Here are some points:
vec![0.5, -0.6, -0.6, 1.5, -0.9, -1.8, 1.5, 1.3, -1.9, 0.7, 0.3, -0.8,
     -0.9, 0.0, -2.7, -0.6]
vec![-0.1, 1.3, 0.5, 0.6, -2.0, -0.6, 0.2, 1.0, -0.4, 0.7, 0.9, -1.7,
     -1.5, 0.1, -1.5, 0.2]
vec![0.1, 0.9, 0.7, -2.6, 0.7, 1.5, -1.3, 0.8, -1.6, 0.9, -0.6, 1.1,
     -0.2, 0.2, 0.5, 1.5]
vec![1.5, -1.6, -1.3, 0.8, 0.1, -0.6, -0.3, 1.0, -2.1, -0.3, 1.2, 2.1,
     0.5, 1.1, -0.1, -1.0]
vec![0.8, -1.2, -0.1, -1.0, 1.9, -0.6, 1.3, 0.0, 0.5, 0.0, 0.4, 1.1,
     -0.4, 0.4, -0.5, -0.8]
vec![0.4, 1.4, 1.4, 0.7, 0.4, -0.2, -0.5, 0.3, 0.8, 0.3, -0.4, -1.1,
     -0.6, -0.5, 1.5, -0.7]
vec![-1.5, -1.3, -0.1, -0.5, -0.1, 0.4, 0.7, 2.3, -1.1, -0.2, 0.4, 0.1,
     -1.3, 0.4, -2.6, -1.0]
vec![1.7, 0.5, 1.4, -1.0, 0.7, 1.5, -2.3, 0.6, -1.5, -0.2, 0.3, 0.1,
     0.0, -0.1, 0.8, 1.3]
vec![0.2, 2.5, 2.0, 0.1, -0.5, -0.6, -1.0, 0.1, 0.4, 1.1, -0.7, -2.6,
     -0.8, -0.8, 0.8, -1.1]
vec![0.4, 0.2, 1.6, 0.5, -0.4, -1.0, 1.4, 0.1, 1.0, 1.3, 1.0, -2.1,
     -1.2, -0.3, 0.1, -0.8]
vec![-0.1, -0.3, -0.1, -1.2, 1.2, -0.1, 1.4, -1.2, 2.1, 0.5, -0.3, -0.1,
     -0.1, -0.4, 0.3, 0.7]
vec![-0.3, 2.0, -0.4, -0.1, -0.4, 0.4, -1.0, -1.8, 2.5, 1.4, -0.1, -0.4,
     -0.1, -0.3, 2.3, 1.7]
vec![-1.0, -0.8, 0.3, 1.1, 0.3, -0.9, 1.4, 1.7, -0.2, 0.2, 0.7, -0.8,
     -1.1, 0.4, -0.3, -1.2]
vec![3.4, -0.6, -0.1, -0.3, 0.6, 0.5, -2.8, 0.5, -3.2, 0.0, 0.7, 0.4,
     -1.5, 0.4, -0.4, 0.3]
vec![-1.1, 0.4, 0.5, 0.3, -1.6, 0.8, -1.6, 0.2, -1.7, -0.1, 0.3, 0.2,
     1.0, -1.0, -0.3, -0.5]
vec![-0.3, -1.7, -0.6, 0.7, 0.5, 0.5, 0.6, 2.0, -1.3, -1.1, 2.2, 0.3,
     -0.8, -0.1, -1.6, -0.9]
vec![0.4, -0.2, 0.8, -1.1, 0.3, 2.2, -2.2, -0.3, -1.7, -0.5, -0.4, 0.3,
     0.3, -0.9, 0.8, 1.1]
Here are 14 more points, each followed by its number:
vec![0.1, -2.1, 0.0, -1.1, 1.1, 0.1, 1.6, 1.5, -1.0, -0.8, 0.6, 1.6,
     0.0, 0.7, 0.0, -0.9] 0
vec![0.4, -1.9, -0.1, 0.1, 1.9, -1.0, 1.7, 0.7, 0.0, -0.2, 0.5, 1.0,
     -0.1, 0.5, -0.4, -1.7] 1
vec![-0.7, -0.1, -0.1, -0.2, -1.7, 2.8, -2.5, -1.4, -0.4, -1.7, -0.1, -0.3,
     0.7, -0.7, 0.4, 2.0] 2
vec![-0.4, 0.6, 0.2, 0.3, -0.5, -1.5, 1.0, 1.5, -0.3, 1.9, 0.3, -0.8,
     -1.0, 0.2, -0.1, -1.3] 3
vec![-0.8, -0.5, -0.5, -1.8, 0.3, 0.0, 0.3, 0.5, -0.1, 0.0, 0.7, 1.1,
     0.8, -0.3, -0.2, 0.0] 4
vec![-1.2, 0.6, -0.3, -0.7, 0.2, 0.7, 0.1, 0.0, 0.6, -2.0, -0.8, 0.2,
     1.1, -1.1, -1.4, 1.0] 5
vec![1.0, -1.2, 0.2, 0.5, 1.7, -1.4, 1.1, 0.4, 0.9, 1.4, 0.7, -0.7,
     -1.4, 0.8, 0.0, -1.1] 6
vec![-1.1, 0.8, -1.1, 0.0, 0.6, -0.6, 2.4, -1.4, 1.5, 0.1, -1.0, -0.6,
     1.7, 0.1, -1.5, 1.4] 7
vec![-0.8, -0.6, 0.2, -0.3, 0.1, -0.2, 1.0, 1.6, -0.8, 0.4, 0.3, -0.9,
     -1.8, 0.7, -2.4, -1.1] 8
vec![-1.5, 0.5, 0.3, -0.8, -0.1, 1.2, -1.2, 1.1, -2.2, 0.5, 0.3, 0.9,
     1.1, -0.6, -0.1, -0.4] 9
vec![-0.2, 2.1, 0.0, 0.5, -0.9, -0.7, 0.5, -2.6, 2.5, -0.2, -0.7, -1.3,
     0.4, -0.6, -0.4, 0.7] 10
vec![0.1, -2.7, 0.4, -1.1, 0.3, 0.9, 0.6, 1.5, -1.1, -0.8, 1.4, 1.2,
     -1.0, -0.1, -0.7, -0.6] 11
vec![0.6, -0.2, -0.1, -0.3, -0.9, 0.7, -1.3, -0.7, -1.9, -0.7, 0.2, -1.0,
     0.1, -0.9, -1.7, -0.6] 12
vec![-0.9, 0.9, 0.2, 0.5, -0.6, -0.1, 0.6, -1.7, 1.6, -0.7, -0.6, -1.0,
     -0.6, 0.1, -1.8, -0.4] 13
Which two of these numbered points are nearest to each point below, ignoring the direction in which the first points spread most? Their numbers follow each, nearest first.
vec![-0.2, 2.2, 0.5, 0.6, -1.3, 0.3, -1.3, -1.6, 1.5, 0.4, -0.4, -1.7,
     -0.5, -1.1, 1.6, 0.6] > 13 10
vec![0.3, 0.0, 1.8, -0.7, 0.2, 1.3, -1.3, 0.0, 0.0, -1.8, -0.1, 0.3,
     0.7, -0.4, 1.1, 0.1] > 11 0
vec![-1.6, 0.4, 0.1, -0.4, -0.8, 0.5, -0.8, 1.4, -2.3, 0.7, -1.1, 0.6,
     0.7, 0.7, 0.2, -0.2] > 9 4
vec![0.4, 0.3, 0.1, 0.3, -0.2, 0.3, -2.1, -0.3, -2.7, -1.2, -0.9, -0.1,
     0.9, -0.4, -1.2, -0.9] > 12 9
vec![-1.2, -1.4, -1.7, 1.1, 0.3, -0.4, 1.7, -0.5, 1.5, 0.0, 0.5, 0.4,
     0.4, 0.4, 0.3, 0.5] > 7 1
vec![0.3, 1.7, 0.0, 1.1, 0.2, -1.0, -0.5, 0.5, 0.4, 1.3, 0.3, -0.7,
     0.0, 0.2, 1.1, -0.3] > 3 6
vec![-1.2, 0.6, 0.9, -0.2, -1.5, 0.5, -0.1, 0.6, 0.4, 0.6, 1.0, -2.0,
     -1.9, -0.6, -0.7, -0.9] > 8 3
